Each row is where one point has got to under a steady rotation. How many ticks took it there?
The counts run from 0 to 242.
[ 65,  97, 121, 119, 157, 128,  86, 135, 125, 122, 121,  52, 200, 140, 162,
 166, 118] : 73
[140,  69,  85,  95, 166,  98, 148, 136,  65, 136,  76, 119, 146,  58,  65,
 129,  66] : 235
[128, 134, 167, 119, 185, 125, 126, 137, 124, 116, 193, 111, 159, 178, 156,
 118, 114] : 138
[137, 126, 157,  84, 115, 113, 165, 143, 133,  80, 194, 166, 127, 128, 114,
  94, 192] : 156
[ 93, 120, 111, 134, 101,  98, 171, 165,  82,  86,  93, 155, 147,  76,  76,
 127, 144] : 228
[104, 104,  78, 122, 128, 133,  60, 130,  84,  79, 134,  67, 143,  98, 130,
 153, 101] : 63
[130, 170, 153, 109, 116, 144,  83, 159, 155,  92, 186, 166, 139, 115, 148,
 109, 110] : 125
[114,  77, 130, 156, 131, 156, 129, 144, 149, 134, 113, 104, 112, 110, 101,
 195,  55] : 36
[152,  71, 172, 156, 145, 101, 181, 149, 148,  88, 181, 176, 158, 116, 111,
 100, 121] : 167
[131, 128, 132, 138,  99, 147, 142, 167, 178,  81,  78, 130,  97,  73,  74,
 164, 116] : 18
[104, 123, 140, 147, 123,  88, 192, 130, 155,  99,  80,  96,  71,  75, 120,
 161, 166] : 11
[110, 111,  72, 133, 136,  95, 107, 147,  84, 117,  84, 145, 125,  35,  82,
 117,  71] : 230
[110, 146, 160,  58,  93, 119,  66, 102, 128, 172, 157, 157, 150, 118, 182,
 189, 181] : 116
[152, 113, 163,  96, 106, 101, 170, 129, 132, 109, 176, 145, 133, 102, 122,
  97, 183] : 157
[108, 139, 172, 153, 173,  84, 207, 134, 146,  84,  93,  71, 117, 139, 107,
 191, 121] : 6
[158, 104, 163, 106, 135,  99, 186, 115, 102,  88, 178, 155, 157,  80, 101,
  96, 164] : 163
[122, 100,  82, 143, 183, 149,  55,  93, 101,  91, 129,  77, 160, 117, 132,
 159, 117] : 69
[143, 157, 141, 111, 157, 113,  65, 102, 104, 127, 199, 164, 164,  95, 150,
  79, 140] : 128
[103, 114,  56, 115, 107, 158,  89, 143,  65, 112, 138, 111, 126,  71, 152,
 144, 112] : 57
[128,  71, 124, 169, 143, 143, 144, 154, 154, 134, 114, 116, 134,  80,  92,
 185,  59] : 30
[122, 130, 144,  96, 157,  76, 172, 120, 124, 131, 175, 118, 104, 122, 155,
 113, 222] : 152
[112, 143, 185,  58, 119,  96, 179, 124, 124, 143, 155, 126, 121, 126, 130,
 117, 205] : 151
[ 87, 108,  95, 140, 121,  84, 161, 177,  80, 118,  87, 146, 147,  58,  78,
 108, 119] : 229
[ 54, 174, 129, 155, 141,  89, 171, 139, 158, 111,  71, 123, 155,  92,  98,
 168, 120] : 220
[111,  82, 103, 174, 172, 136, 100, 117, 142, 158,  93, 126, 108,  55, 119,
 179,  74] : 34
[ 65, 117, 145, 156, 122, 157, 136, 163, 118, 166, 120,  83, 116, 112, 112,
 204,  86] : 43
[158, 160, 170, 119, 163, 135, 105, 129, 118, 105, 203, 154, 181, 132, 131,
  89, 101] : 132
[ 92, 137, 124, 200, 181, 115, 211, 113, 105, 101, 118, 129, 130, 147, 131,
 149, 100] : 209
[126,  81, 138, 161, 153, 149, 162, 154,  87, 159, 122, 104, 152,  54,  91,
 175,  76] : 32
[114, 138, 133, 172, 131, 130, 210, 127,  71, 101, 140, 139, 127,  76,  98,
 120,  95] : 198
[ 69, 128, 141,  76, 119,  96,  69, 119, 138, 156, 115,  82, 136,  84, 122,
 162, 180] : 81
[ 93, 149, 184,  75, 107, 135, 108, 113, 127, 141, 173, 154, 175, 130, 180,
 179, 166] : 115
[109, 140, 135,  75, 144, 108,  88, 104, 161, 154, 154, 153, 138, 144, 207,
 181, 143] : 112
[111, 181, 166,  91,  78, 149,  70, 134, 123, 116, 169, 149, 173,  99, 163,
 122, 164] : 121
[154, 167, 121, 112, 176, 100,  68, 132, 163,  87, 193, 162, 141, 104, 173,
 107, 110] : 130
[105, 139,  88,  84, 122,  97,  43, 157, 134, 109, 142, 139, 111, 118, 121,
 122, 125] : 88
[ 75, 115, 113, 134, 146, 115, 109, 115, 122, 179, 104,  66,  73,  96, 148,
 188,  73] : 40
[122, 146, 155, 124, 145, 105, 181, 144, 143,  98,  81, 101, 108, 106,  95,
 169, 140] : 12
[118, 135, 184, 105, 159,  93, 158, 103, 103, 155, 200, 112, 156, 138, 160,
 112, 163] : 145
[142, 117,  98,  82, 184, 118,  89, 109, 148, 154, 164, 142, 117, 163, 188,
 185, 113] : 106
[123, 133, 119, 168, 133, 138, 201, 108,  70,  86, 152, 122, 147, 119, 123,
 122,  81] : 204
[ 65, 125, 108,  97, 168, 112,  86, 104, 121, 120, 115,  73, 162, 123, 131,
 157, 134] : 75
[ 68, 137, 113, 170, 137,  80, 170,  96, 129, 107,  71, 108, 134,  96, 114,
 122, 181] : 218
[ 63, 163, 135, 123, 110, 145,  93, 168, 143, 149, 100,  93,  78, 112, 124,
 191, 100] : 47
[142, 163, 156, 132, 201, 104,  98,  98, 160, 112, 193, 135, 113, 148, 163,
 108, 105] : 136
[153,  98,  85,  53, 149, 111,  60, 130, 142, 118, 166, 150, 132, 130, 154,
 153,  98] : 100
[106, 125, 172, 146, 156,  94, 168, 104, 130, 171, 143, 160, 116,  80, 146,
 133, 137] : 182
[125, 106,  94, 145, 147, 165,  97, 125, 109,  64, 144,  94, 173, 129, 126,
 173,  72] : 66
[130, 156, 163, 113, 118, 147,  77, 160, 136,  88, 191, 154, 162, 120, 151,
  73, 110] : 126
[126, 160, 172, 125, 191,  91, 102, 150, 148, 100, 207, 139, 127, 157, 138,
 119, 119] : 137
[139, 148, 110, 167, 136, 102, 177,  93,  84, 120, 148, 142, 100,  66, 125,
 107,  99] : 200
[144, 165, 156, 127, 163, 119,  85, 155, 158,  92, 202, 143, 149, 121, 146,
  89, 102] : 131
[180,  74, 154, 111, 160,  78, 169,  99, 127, 119, 159, 164, 139,  75, 142,
  91, 163] : 164
[ 99, 146, 132, 137, 120, 100, 141, 131, 100, 143,  68, 128, 138,  54,  88,
 128, 167] : 223
[ 82, 161, 104, 131,  48, 161, 104, 141,  68, 145, 134,  74,  97,  69, 135,
 167, 110] : 50
[ 64, 124, 138,  94, 120, 124,  79, 159, 113, 129, 126,  93, 178, 136, 119,
 180, 153] : 79
[143, 142, 139, 120, 200,  60, 115, 104, 132, 146, 187, 103, 130, 132, 181,
 122, 142] : 141
[158, 121, 130,  98, 118,  84, 151, 104, 125, 102, 188, 135, 108,  59, 110,
 104, 204] : 158
[100, 173, 136, 145, 101, 132, 180, 134, 145, 131, 144, 177,  49,  78, 111,
 132, 122] : 190
[144, 108,  79,  49, 136,  99,  49, 145, 137,  82, 157, 144, 110, 122, 108,
 141, 104] : 94
[ 74,  83, 130, 152, 135, 127, 133, 104, 117, 188,  94,  92, 130,  87, 158,
 180, 101] : 39
[132,  76, 122, 122, 163, 115, 180, 125,  71, 133,  96, 122, 166, 106,  94,
 185,  71] : 240
[ 82, 153, 175, 159,  95, 123, 187, 117, 104, 193, 148, 173,  91,  46, 121,
 113, 131] : 187
[ 68, 124,  99, 178, 168, 116, 172,  65, 127, 121, 102, 123, 135,  93, 163,
 165, 143] : 212
[144,  87, 183, 158, 182, 103, 202, 127, 161, 125, 172, 165, 139, 103, 130,
 124,  98] : 173
[123,  83, 107, 180, 156, 137, 107, 161, 155,  98, 120, 129, 101,  65, 113,
 173,  67] : 29
[ 74,  79, 150, 158, 118, 149, 132, 120, 114, 165, 116,  78, 124,  91, 109,
 187,  95] : 38
[103, 127, 103, 147, 150, 143,  64, 143, 130,  43, 138, 108, 132, 112, 125,
 179,  67] : 65
[137, 134, 166, 163, 160, 117, 193, 150, 105, 114, 117,  53, 148, 131, 100,
 153,  98] : 1
[ 97, 170, 180, 104, 165,  93, 164, 166, 143, 110, 180, 122,  94, 148, 134,
 119, 184] : 149
[116,  96, 129, 123, 157, 112, 178, 179,  94, 111, 102, 125, 153, 102,  81,
 179,  49] : 239
[123,  97, 147, 157, 110, 158, 155, 186, 155,  81,  96, 113, 121,  65,  85,
 161,  76] : 24
[126, 122, 123, 196, 154, 112, 206, 124, 137,  67, 146, 139,  96, 113, 117,
 125,  76] : 202
[137, 108,  80,  50, 130, 110,  54, 173, 116, 141, 149, 137, 109, 104, 113,
 143, 119] : 93
[122, 114, 172,  88, 111, 119, 107, 122, 146, 125, 178, 138, 164, 188, 171,
 205, 114] : 108
[110, 145, 165, 140, 143, 103, 211, 149, 122,  99,  95,  70, 115, 125, 104,
 186, 136] : 7
[128, 177, 191,  98,  97, 110, 101, 142, 147, 114, 170, 165, 168, 124, 159,
 121, 149] : 120
[131, 157, 150,  93, 135,  62, 169, 135, 153,  85, 163, 158,  95, 118, 125,
 123, 189] : 154
[140, 144, 139, 102, 155, 120,  66, 134, 135, 110, 171, 135, 143,  86, 161,
  89, 139] : 129
[ 78, 151, 100, 165, 180,  76, 177,  80, 112,  89,  87, 128, 119, 135, 145,
 158, 107] : 213
[119, 125, 113, 166, 198, 107, 192,  73,  88, 106, 127, 133, 126,  91, 172,
 133,  95] : 206
[ 57, 100, 103, 121, 157, 125,  73, 113,  89, 123, 128,  55, 179, 131, 121,
 170, 146] : 74
[136, 116, 145, 161, 179,  99, 196,  99,  77, 139,  91,  61, 124,  99, 125,
 141, 122] : 3
[ 82, 118,  85, 102, 151, 101,  54, 109, 156, 119, 119, 106, 140, 148, 125,
 174, 145] : 76
[ 95, 167, 166, 150, 154, 102, 164, 112, 189, 147, 126, 190,  67,  94, 140,
 150, 118] : 184
[134, 105, 136,  84, 155, 130,  80, 151, 126, 120, 198, 137, 169, 173, 148,
 187,  84] : 102
[170,  85, 140, 124, 170, 108, 183, 126, 168, 102, 180, 187, 118, 105, 118,
  97, 127] : 166
[ 87, 144, 126, 122, 120,  82, 146, 184, 144,  94,  82, 145, 120, 101,  87,
 121, 113] : 226
[135, 107, 119, 150, 200,  85, 200, 108, 119, 126,  90,  71, 104,  96, 126,
 164, 145] : 4
[ 87, 111,  75, 139,  90, 174,  97, 142,  81,  69, 152,  58, 159, 119, 123,
 166,  88] : 61
[138,  60, 123,  59, 148, 116, 111, 110, 115, 144, 169, 122, 148, 136, 162,
 184, 108] : 104
[107, 111, 112,  63, 111, 140,  82, 182, 113, 109, 166, 137, 146, 138,  81,
 153, 114] : 90
[106, 101, 102, 173, 157, 109, 184,  85,  70,  97, 134, 126, 148,  70, 157,
 118, 104] : 205
[130, 164, 175,  86, 127,  92, 165, 146, 156,  79, 169, 152, 126, 130, 138,
 116, 172] : 155
[127,  90, 105, 135, 157, 103, 161, 195, 114, 118, 100, 151, 126, 107,  86,
 158,  43] : 238
[137,  67, 174, 136, 136, 135, 207, 127, 121, 119, 164, 161, 161, 118, 117,
 104, 109] : 168
[ 73, 126, 138, 158, 150, 135, 107, 126, 153, 147,  97,  94,  80, 114, 135,
 199,  79] : 41
[106, 127, 100,  68, 108,  93,  47, 154, 108, 151, 128, 126, 142, 104, 121,
 157, 138] : 87
[117, 148,  63, 117, 118, 164,  79, 169, 112,  64, 144, 125, 106, 101, 104,
 169,  82] : 59
[124, 148, 155,  99, 177,  60, 172, 103, 105, 134, 191,  99, 108, 107, 147,
 115, 195] : 146
[119, 128, 114,  58, 122, 129,  75, 204, 100, 117, 176, 115, 167, 131,  96,
 127, 135] : 91
[ 71, 168, 114,  99, 139,  87,  89, 178, 177, 106, 106, 116, 126, 134, 123,
 149, 161] : 83
[101, 157, 174, 152,  94, 135, 202, 164,  79, 130, 149, 175, 106,  96, 120,
 118, 124] : 192
[133, 147,  94, 136, 143,  99, 152, 199, 119,  94, 106, 163, 130,  85,  71,
 157,  81] : 232
[113, 137, 108, 139, 117, 167,  86, 151, 129,  51, 164,  98, 117, 125, 112,
 163,  73] : 60
[118,  92, 141, 128,  72, 143, 164, 161,  95,  84,  78, 106, 139,  52,  72,
 146, 123] : 20
[114, 113, 153, 147,  79, 156, 162, 156, 125,  88,  85, 135, 121,  59,  73,
 144, 126] : 19
